[[107 127 127 129]
 [140 128 127 106]
 [136 128 128 106]]
->
[[107 127]
 [140 128]
 [136 128]]

[[108 129]
 [119 129]
 [ 99 126]
 [124 130]
 [122 131]]
->
[[108 129]
 [119 129]
 [ 99 126]]

[[122 134 129 139 129]
 [129 129 128 127 127]
 [114 139 127 131 128]
 [114 134 129 114 128]
 [135 149 128 132 128]]
->
[[122 134]
 [129 129]
 [114 139]]

[[130 114 102 139 146]
 [147 106 147 134 119]
 [147 101 129 114 117]]
->
[[130 114]
 [147 106]
 [147 101]]

[[136 122]
 [115 100]
 [133 127]
 [145 136]
 [136 127]]
->
[[136 122]
 [115 100]
 [133 127]]

[[106 153 135]
 [141 136 141]
 [131 141 115]
 [143 128 125]
 [121 127 123]]
->
[[106 153]
 [141 136]
 [131 141]]

[[129 124 131 125]
 [153 117 104 143]
 [115 125 137 151]
 [127 124 127 122]
 [134 130 132 114]]
->
[[129 124]
 [153 117]
 [115 125]]

[[131 132 126]
 [120 104 128]
 [136 115 144]
 [123 143 104]]
->
[[131 132]
 [120 104]
 [136 115]]
---
[[131 142 129 118 130 118 115 110 125]
 [123 153 118 123 130 125 124 117 142]
 [132 149 133 128 126 127 124 119 114]
 [133 119 130 122 127 130 135 127 135]
 [126 125 133 139 126 136 151 143 129]]
->
[[123 153 118 123 130 125 124 117 142]
 [126 125 133 139 126 136 151 143 129]
 [131 142 129 118 130 118 115 110 125]
 [132 149 133 128 126 127 124 119 114]
 [133 119 130 122 127 130 135 127 135]]

[[120 103 110 108 111 129 122 130 133 118 123 124]
 [137 129 132 135 133 112 140 139 142 133 127 134]
 [123  98 102 108 111 131 116 139 144 111 122 124]]
->
[[120 103 110 108 111 129 122 130 133 118 123 124]
 [123  98 102 108 111 131 116 139 144 111 122 124]
 [137 129 132 135 133 112 140 139 142 133 127 134]]

[[133 129 133 133 133]
 [143 114 145 144 151]
 [124 148 122 123 119]
 [111 143 113 111 119]]
->
[[111 143 113 111 119]
 [124 148 122 123 119]
 [133 129 133 133 133]
 [143 114 145 144 151]]

[[124 136 128 113 139 131 133 141 131 128 117 129 128 135]
 [142 123 147 112 135 125 149 123 128 147 135 128 147 147]
 [141 106 139 136 130 116 140 118 118 139 140 119 139 140]
 [145 115 147 117 131 121 149 119 122 147 139 124 148 149]
 [132 137 131 110 106 144 127 118 145 133 133 146 132 125]
 [115 135 117 137 147 127 123 145 125 115 112 122 116 125]]
->
[[115 135 117 137 147 127 123 145 125 115 112 122 116 125]
 [124 136 128 113 139 131 133 141 131 128 117 129 128 135]
 [132 137 131 110 106 144 127 118 145 133 133 146 132 125]
 [141 106 139 136 130 116 140 118 118 139 140 119 139 140]
 [142 123 147 112 135 125 149 123 128 147 135 128 147 147]
 [145 115 147 117 131 121 149 119 122 147 139 124 148 149]]

[[152 115 150]
 [126 134 119]
 [117 104 110]]
->
[[117 104 110]
 [126 134 119]
 [152 115 150]]

[[129 118 134 151 101 149 108 103 103 147 138 129 127 135 146 112]
 [119 118 122 126 136 141 112 115 124 145 156 120 121 153 147 114]
 [154 149 155 115 129 133 146 144 122 134 126 154 153 120 127 148]]
->
[[119 118 122 126 136 141 112 115 124 145 156 120 121 153 147 114]
 [129 118 134 151 101 149 108 103 103 147 138 129 127 135 146 112]
 [154 149 155 115 129 133 146 144 122 134 126 154 153 120 127 148]]

[[116 117 137 132 128 126 118 124 144 128 106]
 [134 133 116 127 132 125 122 129 134 129 157]
 [118 118 128 133 131 123 111 124 152 129 125]
 [130 129 117 129 133 124 117 127 142 129 154]]
->
[[116 117 137 132 128 126 118 124 144 128 106]
 [118 118 128 133 131 123 111 124 152 129 125]
 [130 129 117 129 133 124 117 127 142 129 154]
 [134 133 116 127 132 125 122 129 134 129 157]]

[[142 126 124 138 113 116 128 132 120 133]
 [125 129 137 135 124 125 136 121 130 118]
 [130 135 138 141 151 143 118 140 121 121]
 [133 131 133 119 119 125 136 125 115 135]]
->
[[125 129 137 135 124 125 136 121 130 118]
 [130 135 138 141 151 143 118 140 121 121]
 [133 131 133 119 119 125 136 125 115 135]
 [142 126 124 138 113 116 128 132 120 133]]
